In the rows, zero is written as 128.
Each run below is a few steps of one of 6 hidden systems, one row a step.
W, trace 1, 10 rows:
[[157 132 103 190 177  95 124 139 146 124 113 115 131 154 110  86 104 146
  187  98]
 [176 165 110 143 139 157 154 112 122 100  87 126 117 162 142 142 170 188
  130 158]
 [104 166 170 115 122 183 122 130 145  77 160  90 140 111  99 128 133 158
  165  98]
 [162 140 186 123 101  92 139 105  91 119 136  56 106 130 149 139 110 119
   90 140]
 [ 82  96 129 130 109  85  78 111 129 149 167 128 148 125 113 149 112 158
  188 173]
 [122 103  98 156 130 155 100 104 127 123  80 123  82 196 141 131  72 117
   94 115]
 [134  98 106 100 159 143  83 154 152  87 164 144 179 127 149 140 187 158
   95 152]
 [128 118 123 141  80 133 189 129 163  86 150 135  86 108 144 130  91 119
  117  45]
 [100 132 158  83  91 123 153 140  74 148 121 151 146 111 159 163 186 116
  107 203]
 [ 60 108 121 153 144 134 117 144 131 150 146 109 129  89  82  85  49  78
  162  88]]
H, trace 2, 10 rows:
[[133 133 173 126  88 135 162 149 165  35 151 130 132 174 172 155 164 180
  155  84]
 [ 74 157 172 160  92 151 181 171  81  47 152  74 119 106 147 147 136 122
  147 139]
 [ 75 123 122 146 134 137 133 122  62 130 151  51 127  54 105 124  87 116
  118 198]
 [124  93  89 103 125 125  75  66 124 201 146 117 112  97  80 131  58 123
   93 180]
 [150  91 112  82 112 117  40  87 180 182 130 186 123 187 125 148 120 115
   87 108]
 [139  93 143 118 122 103 108 163 182  93 125 186 142 198 194 131 167 114
  112  40]
 [107 115 142 154 118 111 224 200 124  51 123 148 140 128 201 127 174 132
  144  97]
 [ 79 155 108 157 122 167 225 174  71  98 135 109 128  44 113 119 131 115
  148 175]
 [126 165 103 118 150 165 124  99  76 195 128  87 118  37  58 108 100  95
   98 191]
 [172 123 120  83 151  98  39  63 148 241 130 135 136 120  75 110 102 118
  114 136]]
E, trace 3:
[[137 130 166 120 143  74 120 128 140 134 163 104 159  73 135 108 155 140
  166  81]
 [135 135 161 137  91  88 181 108 112 161  92 137  99 173 137 137  95 134
  166 141]
 [ 83 135 124 139 156 171  90 160 112 117 122 128 156 171  97 128 133 131
  162 179]
 [170 128  93 167 161 142 114 109 131  94 123  75 100 118 128 106  97 131
   85  98]
 [161 126 129  89 106 112 128  96 144 126 157 144 146 100 142 159 179 193
  133 154]
 [ 94 142 175 114  75 149 133 122 152 124 143 132 102 143 111 137  90 100
  149  64]
 [125 121 162 128 142  96 120 163  70 130 114  97 149 156 157 132 151  93
   93 189]
 [ 95  75  67 171 146 109 119 130 153 114 156 131 130 105 118 112  74 148
  166 115]
 [168 148  97 112 102 171 152  90 118 142  84 156  85 151 138 158 146 141
   72 162]
 [ 91 127 149  88 147 161  75 154 162 113 180 138 180  90 107 115 159 121
  140  90]]
H, trace 4:
[[154 108 118 117 116  78 178 150 140 163 102 204 144 184 149 135 150 138
  151 161]
 [111 165  84 182 137 180 144 178 136  95 105 172 116 146 110 114 155 102
  162  86]
 [170 160 132 126 178 153 168 130  94 105  94  83 135  80 158 105 177 145
   87 132]
 [138 154 147 108 128 117 152 114 146 157 176 115 155  63  65 108 112 163
  193 142]
 [151 177 156 133  91 123 110  83  96 187  87 119  76 173 100 144 105 101
  130 146]
 [111 111 131 138 190 120  26 137 139 132 117 121 171 183 130 111 147 142
  162 131]
 [183  98 109 157 128 112 172 108 171  78 118 111  98 168 162 117  81 169
  108  75]
 [107 145 133 112  85 157 146 146 125  73 154 155 144 134 145 179 200 181
  149 185]
 [ 83 161 154 149 112 183 134 140 114  89 149  74  99  78  98 113  88  75
  118  67]
 [136 103 159  93 144  74 114 108  68 174 127  78 156  96 154 133 137 130
   86 215]]
G, trace 5:
[[139 115 110 143 129 131 194 124 121 109 101 124 113 138 153 126 110 160
  127 144]
 [106 142 124 104 125 187 134 139 131 109 151 129 143 108  97 136 136 140
  123 163]
 [141 153 141 124 128 134 108 111 114 148 135  94 112  89 109 117 120  90
   95 102]
 [139 113 135 114 125  70  92 106 130 173 140 137 143 124 132 134 143 141
  147 145]
 [117 116 118 147 114 128 126 127 156 129 114 157 107 185 126 127  94 123
  155  95]
 [139 125 126 135 151 142 131 160 117  91 106 129 145 171 161 134 164 133
  101 149]
 [116 122 109 142 135 145 164 141 139  87 158 112 133  67 128 114 123 142
  132 101]
 [141 154 154  95  95 135 171 101  98 158 119 118 112 103 123 145 133 127
  106 165]
 [ 81 129 138 119 131 132  67 126 131 161 156 127 146 114  86 122 113 108
  164 132]
 [175 125 117 156 144  91 108 110 122 159  89 121 101 171 139 113 107 102
  100 111]]
G, trace 6, 10 rows:
[[174 158 173 136 119  88 182 161  97 115 127 106 123 114 156 120 159  85
   95 107]
 [ 69 126 129 141 118 102 146 131 103 141 144 131 146  77 119 133 139 161
  214 166]
 [123 149 123 134 139 179 144  98 106 167  68 108  89 161  95 112  59 110
  118 138]
 [165 120 106 112 183 126  48 136 144 134 158 125 180 138 103 121 170 146
  110 172]
 [175 141 110 155  99 108 139 100 177 113 139 137  83 116 131 124 112 133
  131  29]
 [115 129 191  82 102 114 142 135 111 118 106 146 152 171 186 163 199 159
  140 163]
 [ 59 110 143 166 139 150 149 175 132  82 155  89 134 115 108  97  59  96
  164  85]
 [182 137 111 142 135 107 164 115  62 145 101  91 112 123 141 140 134 133
   69 231]
 [ 76 116  71 117 121 173  67  91 176 141 178 154 134  66  68 134 117 165
  176 114]
 [197 151 171  93 115 129 120  89 125 170  70 125  88 187 154 128 119  78
   38  85]]
W, trace 7:
[[ 90 154 188 125  74 103 112 139  80 136 142 116 115 123 137 158 154  80
  137 135]
 [ 81  82 126 149 164  84 107 124  98 158 111  95 141 115 148 104  89 115
  149 136]
 [158  91  61 139 157 133 131 113 145 141 114 144 128 157 115 120  92 158
  105 173]
 [143 150  93 122 115 184  97 127 167 100 144 169 120 135 104 145 163 138
  113 103]
 [137 146 177 102 116 133 141 132 132 107 126 122 126 110 168 131 164 109
   98  62]
 [108 109 174 111 117  74 180 151 113 141 147 126 155 108 145 118 120 126
  160 145]
 [101 128 103 169 118 125 147 136  94 152 110 131 102 141 102 125  80 106
  152 174]
 [127 135  83 139 172 166  67 112 112 144 109 118 131 112 111 124 147 130
  108 157]
 [174 125 119 107 146 137 111 101 178 125 141 125 131 113 121 110 120 151
  108  67]
 [166 143 166  97  87 104 156 132 148 128 134 162 131 163 145 152 164 139
  129 120]]
A, trace 8 (10 x 20):
[[155 145 153 105  98 141  91 104 150 129 167 104 113 128  94 136 105 110
   92 101]
 [136 117 167 113 104  64  89 119 122 145 137 133 136 148 161 150 163 120
  129 126]
 [ 76  83 119 155 122 111 124 144 138 116 117 150 127 173 150 128  97 125
  166 112]
 [130 109  98 134 145 157 169 154 111 100 103 138 131 151 153 130 133 131
   82 171]
 [122 128  93 133 128 152 131 144 141  97 182 118 138  56 101 122 133 127
  115 126]
 [146 146 143  96  90 125 146  87 117 172 119 133  93  85 129 140 130 108
   95 112]
 [ 97 123 163  92 137 106  85 138 135 176 137 151 169 133 110 120 141 113
  167 131]
 [147 116 109 170 149 101 130 140 128 144  86 137 108 188 135 106  93  96
  126 109]
 [143 121  89 140 163 130 138 149 133  99 121 150 158 130 153 129 187 178
  144 158]
 [124 149 111 143 113 187 171 122 153  88 134 118  95  97 109 116  95 133
  126  69]]
E, trace 9 (10 x 20):
[[ 98 140 118 169  97 140  56 109 113 108  90 140  77 180 164 163 156 109
  127  87]
 [106  71 146  91 182 146 133 146 135  84 116 105 176 136 198 111 139 160
   89 120]
 [158 112 106 135  93 117 223 154 156  93 181 136 120  95 107 121  83 129
  111 131]
 [ 91 174 118 129  70 146 123 121  81 152 132 155  99  81 109 172 178 103
  137 173]
 [ 73 108 146 105 168 143  67 103 116 176 105  98 135 103 123  97  88  89
  122  90]
 [209  92 114 111 157  67 133 124 145 169 124 142 149 172 133 108 110 131
   86 162]
 [128 136  83 160 102 127 111 153 177 102 149 203 126 161 111 143 164 143
  181  97]
 [115 162 155 133 134 182 158 139  98  91  65 113 102 140 183 129 169 112
   99  80]
 [108 107 153 102 171 116 175 160 122 115 165  89 188  57 131  94 125 152
  146 151]
 [154 158 107 156  76 107 177  94 113 170 136 124  73 105  71 132  65 115
  145 149]]
A, trace 10 (10 x 20):
[[115 168 128 165 149 144  85 142  83 142  74 130 119 176 130 130 169 104
  147 150]
 [131  99 104 151 200 135 105 121 141 104 115  79 146 117 143  92 105 165
  132 104]
 [191 136 122 117  99 124 186 102 152 111 143 125 109 131 124 142 116 181
  115 140]
 [ 98 175 167 116  80 163 105 139 127 102 160 134 130 125 104 161 167 124
  159 125]
 [100 118 170 130 136 116 107 121  90 134 103  74 113 134 158 117 102  86
  102 107]
 [131  80 111 125 147  75 124 123 124 146 144 122 161 130 134 126 112 164
  144 191]
 [135 131  74 155  96 163 119 117 153 119 129 166  87 164  96 148 104 129
  122 126]
 [136 136 139  94 144 161  96 138 128 100 122 131 145 123 163 137 195 125
   80 111]
 [120  98 149 130 119  88 156 138 151 116 169 108 135  89 136 106  88 115
  138  71]
 [125 137 137 121  86 102 185 128  92 161 104 160 115 140 139 151 140 126
  135 185]]
F, trace 11:
[[106 137 206  63  89 164 156 125 144 104 136 129 141 154 136 150 134 148
  131 118]
 [105 124 175 149 110  95 147 170  96 106 164  79 136 137 118 123  89  82
  131 148]
 [104 107  80 178 130  92 114 109  84 142 122 106 109  99 138 135 115 136
  142 179]
 [112 104  73 115 145 176  88  82 152 150 107 148 113 130 116 128 101 155
  111 128]
 [182 124 139  86 135 142 101 132 164 124 139 146 143 166 131 130 143 117
   65 111]
 [133 124 158 128  94  78 136 159 143 104 173 147 139 116 153 142 170 111
  141  83]
 [ 75 127 137 145  99 128 192 147  93 121  97 141 107 118 162 136 128 116
  155 128]
 [ 89 116 104 133 170 166 144 151 104 134 116 114 155 112 106 103 101 125
  133 182]
 [183 138  84 137 153 129 112 107 135 154 139 109 117  92  89 106 109 120
   90 133]
 [160 147 131  93 113 112  81  86 148 174 128 161 124 121 126 146 175 148
  132 115]]
F, trace 12, 10 rows:
[[147 187 160 139 136 165  95 175 135 126 139 121 127 161  68 104 123  39
  107  81]
 [164 135 155 149 164  46 123 133  88 137 107  93 151 101 188 113 195 141
  144 124]
 [ 94 114 108 140 110 133 182  98 164 139 120 157 112 118 112 120  77 182
  216  97]
 [154 174 134 128 132 195 136 141 100 119  91 122 119 200  98 138 131 118
   95 192]
 [133 132 141 137 171 116  56 142 143  91 188  68 167  83 112 104 145 134
  137  97]
 [170 129 139 124  80  83 179  63 119 152 101 117  74 117 163 149 109 158
  115 111]
 [ 57 113 146  97 110 154  85 140 141 138 141 166 161 177 105 154 133 146
  182 177]
 [148 125 123 182 149 139 126 154 116  87 112  78  94 161 139 101  78  70
   70  82]
 [144  95  98 116 144  83 124 122 121 118 153 135 166  84 169 149 193 199
  132 192]
 [ 93 135 111 120  72 187 155 102 171 127 141 154  78 105  87 133  63 111
  133  58]]

Which system made each of these runs?
trace 13 (2 x 20):
[[177 125 191 137 154  87 119 160 153  79 142  85 143 173 164 100 132 104
  104  43]
 [131 115 140 165  92  60 193 150 109  70 160 113 136 126 166 153 152 180
  180 168]]
 | G
trace 14, 2 rows:
[[130 115 157 110 111 100 133 133 147 150 117 165 132 178 139 128 122 116
  143 104]
 [120 123 119 163 138 118 140 175 122  98 111 147 134 169 151 124 148 115
  142 121]]
 | H
trace 15 (2 x 20):
[[124 135  79 138 140 146 129 114 115 110 110 141 118  59 168 139 198 154
  114 109]
 [110 123 155  57 125 177 176 113 155 151 124 143 143  94 119 115 107 137
  118 103]]
 | F
trace 16, 2 rows:
[[152 138  90 124 100 156 145 135 158 132 147 175 115 139  85 136 117 118
  114 135]
 [132 156 143 115 130 144 101 141 121 129 123 145 133 110 144 130 192  97
  106  97]]
 | A
trace 17, 2 rows:
[[106 134 116 177 103  99 121 130 103 124 116 128  90 122 147 136 132  98
  145  94]
 [ 95 100 112 117 160 150 138 124 114 129  88 138 144 134 161 126 138 159
  133 153]]
 | F
trace 18, 2 rows:
[[149 139 125  96 148 153 195 121 136 166  84 163 146 142 115 112 127 170
  155 159]
 [150 184 130 152 149 169 117 162 137 111 143 118 136 136  64 104 133 107
  150 114]]
 | A
trace 19 (2 x 20):
[[160 141 136 153 166  78 107 125  87 160  41 140 133 199 186 130 193 141
  146 155]
 [104 104 106 149 183 173 146 154 190  73 124 134 163 157 122  88  96 188
  196  77]]
 | E
trace 20, 2 rows:
[[107 143 129 103 201 171 161 137 120 154  51 152 168 112 153  91 175 166
  172 125]
 [183 169 147 132 160 163 196 161 147 111 140  95 142 128  67  78  82 123
  127 118]]
 | W
trace 21:
[[129 111 104 157 136 121 161 128 123  82 149  93 126  94 142 127 114 164
  130 139]
 [117 141 122 108  88 156 147  90 121 136 138 129 102  96 109 154 118 152
  126 157]]
 | E
trace 22:
[[146 128 111 162 121  79 132 167 121  75 160 134 134  73 184 139 213 114
  110  84]
 [ 58 108 135 110  93 133 208 108 123 142 107 146 106  65 160 130 101 140
  163  90]]
 | A
trace 23:
[[121 132 131 167  46  99 120 118 155  58 181 132  84 133 149 173 144 152
  159  69]
 [ 35 120 179 112 103 167 142 132  73  87  99  96 122 119 192 159 149 130
  124 140]]
 | H
trace 24, 2 rows:
[[147 118 121 126 124 142  93 135 148 102 142 134 130 184 128 143 127 130
   95 132]
 [118 114 125 137 111 119 117 146 144  81 149 135 130 128 159 139 154 134
  125  94]]
 | W
trace 25, 2 rows:
[[160 106 117 113 139  98 115 110 158 119 156 127 144  92 148 122 149 158
  116  98]
 [126 128 144 109  80 126 175 117 147 136 121 167 111 152 137 146 117 140
  143 115]]
 | W
trace 26, 2 rows:
[[124 152 137 125  70 105 113 141 131 141 176 159 114  98 100 149 151  79
  134 106]
 [ 89 122 147 138 124  94 107 119  92 168  77 140 116 140 168 129 142  99
  146 115]]
 | G
trace 27:
[[147 150 118 118 138 149  95 132 109 120 131 125 138 114 129 144 186 126
   94 161]
 [128 126 145 121 131 118 120 110 154 138 151 110 129  82 117 106 106 128
  148  66]]
 | H
trace 28 (2 x 20):
[[102  79 112 109 138 113 142 124 148 167  96 172 131 142 156 110  98 117
  124  95]
 [149 128 104 124 142 147 164 173 135 135 111 179 146 158 123 117 148 108
  107 149]]
 | E
trace 29:
[[139  89 159  96 117  81 134 173 140 117 149 161 169 176 172 141 160 113
   96 145]
 [ 75 104  96 184 104 112 173 178 129  91 143 158 116 124 140 124 108 104
  167 104]]
 | W
trace 30, 2 rows:
[[149 116  97 166 152  66 180 211 111 146 108 192 159 153 150 104 165  76
  135 156]
 [102 157  56 187 161 167 191 159 113 121  89 160 117  75 114 100 147 134
  184 120]]
 | W
trace 31 (2 x 20):
[[131 129 174 107 151 131 114 112 165  95 138  99 163 158 135 122 132 207
  189 103]
 [162 153 165 151  81 129 178 121 126  79 139  84  90 172 120 144  86 144
  130 130]]
 | F
trace 32, 2 rows:
[[126 163 146 185 126 160 111 158 122  58 139  80 107 167 109 124 111 107
  133  96]
 [134 119 133 137 140 106 129 109  92  91 136  67 133  90 174 147 159 179
  113 170]]
 | E
trace 33, 2 rows:
[[110 116  87 164 156 155  59 111 125 122 131  91 110 142  96 120  78 119
  121 138]
 [188 109 101 110 137 124  88  90 149 122 129 127 123 139 153 145 153 169
   71 139]]
 | E
trace 34 (2 x 20):
[[118 119 121  88 145 161  65  90 133 150 122 127 138 108 130 135 148 148
  105 132]
 [160 106 147 106 124 112 120 127 179 129 146 137 132 153 129 113  98 116
  105  72]]
 | W
trace 35:
[[190 141  73 147 134 134 126 146 161 129 113 197 115 159 126 124 169 108
   96  98]
 [128 158 145 110 136 152 144 161 147  95 128 162 155 105 154 130 214 136
  144  80]]
 | F
trace 36, 2 rows:
[[115 116 131 116 157 143 134 116 171 149 120 130 137 121 104  88  75 131
  160  68]
 [198 159 150 120 133 105 172 145 118 140 104 138 136 169 132 125 158 129
  112 158]]
 | A
